128 stands for zero in the data rows.
Here are some numbered points:
133 115 117 116 132 99 81 105 100 203 116 127 124 131 106 122 110 123 106 108 119 102 123 110 94 110 121 114 122 86 105 127 90 114 135 0
172 135 141 108 137 104 95 138 186 117 109 65 145 192 169 134 164 115 94 138 115 151 144 175 129 110 161 211 140 124 162 109 123 158 137 1
126 164 98 141 98 197 153 138 142 108 141 143 123 142 146 136 188 119 97 148 120 104 140 114 132 100 124 134 97 146 118 151 120 94 101 2
117 129 91 138 98 113 180 119 255 94 192 255 120 87 109 157 90 162 72 87 132 86 132 100 137 88 133 113 101 139 151 163 102 255 99 3
122 133 98 113 95 167 166 133 140 113 121 180 119 125 131 127 119 139 96 86 130 108 145 89 104 91 124 124 101 146 104 146 116 84 109 4
157 179 186 148 97 113 185 137 163 82 108 96 153 154 142 115 168 146 112 187 102 107 138 216 123 151 149 165 121 119 119 114 156 101 120 5
147 117 116 122 92 139 67 113 96 156 101 125 118 132 106 113 102 125 108 114 120 98 129 126 84 128 113 88 111 103 98 129 105 136 116 6
147 161 107 120 86 144 226 141 158 106 119 136 117 132 132 124 108 141 87 100 111 87 140 94 109 101 145 103 91 121 95 139 114 87 114 7
111 163 162 190 107 221 255 145 97 83 108 162 119 134 132 116 181 152 82 108 113 107 137 152 113 120 129 141 156 100 86 147 229 78 108 8
88 117 97 132 106 171 178 119 155 149 175 195 128 103 123 149 157 148 129 99 161 118 141 127 131 91 120 115 90 118 187 207 129 255 110 9
166 165 149 122 97 106 140 140 170 91 112 79 151 172 153 118 137 136 95 144 106 104 137 167 122 120 162 160 118 120 125 122 138 110 120 10
120 143 122 117 109 99 105 138 134 95 113 80 143 190 170 119 137 142 88 136 106 115 137 211 147 111 152 121 137 135 137 124 153 105 134 11
111 106 141 106 150 98 79 107 99 187 116 119 128 131 108 121 117 117 123 139 131 148 114 145 121 99 123 111 127 81 106 123 98 91 140 12
88 103 125 114 102 130 188 115 197 144 160 255 122 93 110 148 112 168 115 100 167 120 136 113 103 81 105 127 94 127 190 178 122 248 106 13
166 152 153 130 103 117 120 145 194 109 124 79 125 190 184 133 155 116 93 166 107 107 148 107 159 114 184 115 107 116 122 128 113 90 126 14
121 118 92 115 153 78 125 121 111 152 166 100 128 100 135 155 122 103 222 173 150 214 105 161 166 172 102 154 148 113 242 104 190 76 184 15
118 110 126 95 140 85 201 140 68 77 147 121 103 119 116 107 111 120 227 137 154 90 129 73 112 99 117 91 106 255 182 103 85 93 232 16
117 108 140 114 98 187 65 116 91 115 95 140 111 136 108 102 110 120 109 110 139 118 145 117 97 103 111 81 120 109 91 134 126 155 108 17
New points follow, each followed by the numbers of its three nearest points above by angle, seen from the average point of the numbered points, nearest first.
140 176 195 171 111 119 196 138 172 76 112 114 143 165 146 116 175 143 101 199 106 113 140 219 146 155 147 129 120 114 114 125 174 95 107 --> 5 10 8
100 107 148 108 105 151 162 127 137 130 130 189 116 121 123 134 111 144 111 93 153 140 151 90 95 86 120 117 96 147 110 160 106 103 107 --> 4 13 7
109 124 73 153 125 143 164 144 74 79 118 118 134 128 115 116 123 129 137 119 112 114 127 153 168 103 97 129 118 196 117 104 107 94 108 --> 16 2 4
96 115 99 135 132 196 124 145 89 80 114 214 106 107 153 128 107 131 161 121 137 108 112 108 124 156 137 115 200 205 103 118 190 121 103 --> 8 4 17
128 144 110 188 137 85 147 126 126 97 182 104 157 106 124 146 116 156 100 115 106 94 151 96 139 158 184 171 130 131 82 154 97 255 125 --> 3 9 13
86 123 183 115 156 100 78 133 111 97 129 81 133 152 120 130 115 124 110 96 128 135 131 109 182 120 201 146 171 121 103 129 126 214 113 --> 1 11 17
108 118 86 122 92 154 102 164 74 69 117 118 118 106 113 116 89 104 223 137 127 124 112 98 160 101 121 86 103 117 138 119 79 99 149 --> 16 17 15
157 114 141 135 189 113 109 128 155 255 186 88 150 135 148 144 153 137 180 140 158 142 127 138 181 255 185 113 101 148 109 155 83 121 142 --> 15 12 0
120 104 128 109 198 91 109 114 116 225 143 110 141 101 128 143 119 121 171 147 162 212 111 173 157 141 112 138 130 130 156 113 128 91 162 --> 15 12 0
125 110 117 119 161 87 111 114 120 211 171 98 137 101 132 148 120 112 201 169 169 237 107 183 170 137 105 142 141 108 205 111 158 82 190 --> 15 12 16
160 103 90 101 219 86 89 128 95 102 192 101 137 91 180 159 255 104 226 110 177 166 126 88 107 210 88 232 255 245 200 107 255 90 134 --> 15 16 1
120 142 108 179 130 139 121 157 82 77 106 189 107 112 149 134 115 120 88 170 91 85 105 112 128 199 129 125 153 160 83 108 194 117 113 --> 8 17 2
135 133 74 132 106 80 143 145 138 112 178 114 131 94 152 161 113 92 255 182 145 178 104 117 255 104 119 125 204 103 255 105 141 67 178 --> 15 16 12
97 130 77 110 157 164 88 141 104 75 143 167 119 97 188 155 215 96 250 106 124 106 123 72 115 98 104 189 217 166 144 136 242 170 121 --> 15 16 9
158 160 138 142 95 120 133 141 161 108 126 103 122 173 169 131 168 120 113 175 106 109 145 119 147 111 145 116 96 123 110 136 120 88 124 --> 14 10 5
119 107 123 112 191 87 112 114 115 186 153 103 134 102 129 145 117 113 182 152 160 216 109 150 153 149 104 142 142 115 182 111 141 88 164 --> 15 12 0
117 102 112 111 186 97 102 109 114 127 159 114 124 105 124 134 94 116 156 139 165 166 115 118 139 165 109 127 147 134 170 110 108 108 156 --> 15 12 16
141 127 126 134 124 86 106 107 81 147 134 127 116 136 106 125 131 127 122 135 113 78 114 88 97 131 122 132 100 94 102 114 89 128 193 --> 0 6 12
89 119 204 119 146 147 65 125 93 93 128 91 125 146 125 141 139 112 156 96 139 129 132 107 232 118 226 104 156 106 89 147 131 255 128 --> 17 1 12
196 121 140 138 160 99 144 129 243 255 186 89 162 115 158 158 152 101 210 138 166 165 116 128 216 162 133 93 142 109 255 141 96 58 144 --> 15 14 12
117 105 124 108 169 92 98 111 114 176 145 112 129 107 122 137 111 114 164 152 152 193 111 138 143 144 111 126 143 100 160 113 115 93 157 --> 15 12 0
122 130 78 170 114 134 148 152 81 84 117 120 118 125 111 115 135 117 138 130 101 108 127 137 148 114 89 124 105 192 112 102 101 85 112 --> 16 2 4
168 132 89 148 95 146 114 131 90 88 121 106 124 116 102 111 110 135 119 119 102 97 116 140 107 178 92 123 89 156 107 114 99 63 107 --> 6 17 4
111 164 146 184 111 241 255 151 107 72 106 168 115 122 133 121 144 145 82 129 117 109 133 141 118 210 126 142 137 160 99 127 217 92 106 --> 8 2 5
108 118 90 112 91 164 78 124 107 153 112 96 121 113 111 115 104 149 87 108 116 128 128 146 106 213 116 118 100 167 114 123 114 65 106 --> 6 0 17
123 124 82 162 163 125 164 140 69 78 115 151 117 115 106 119 101 123 165 98 124 111 122 177 120 143 87 104 138 142 112 115 122 75 104 --> 16 15 8
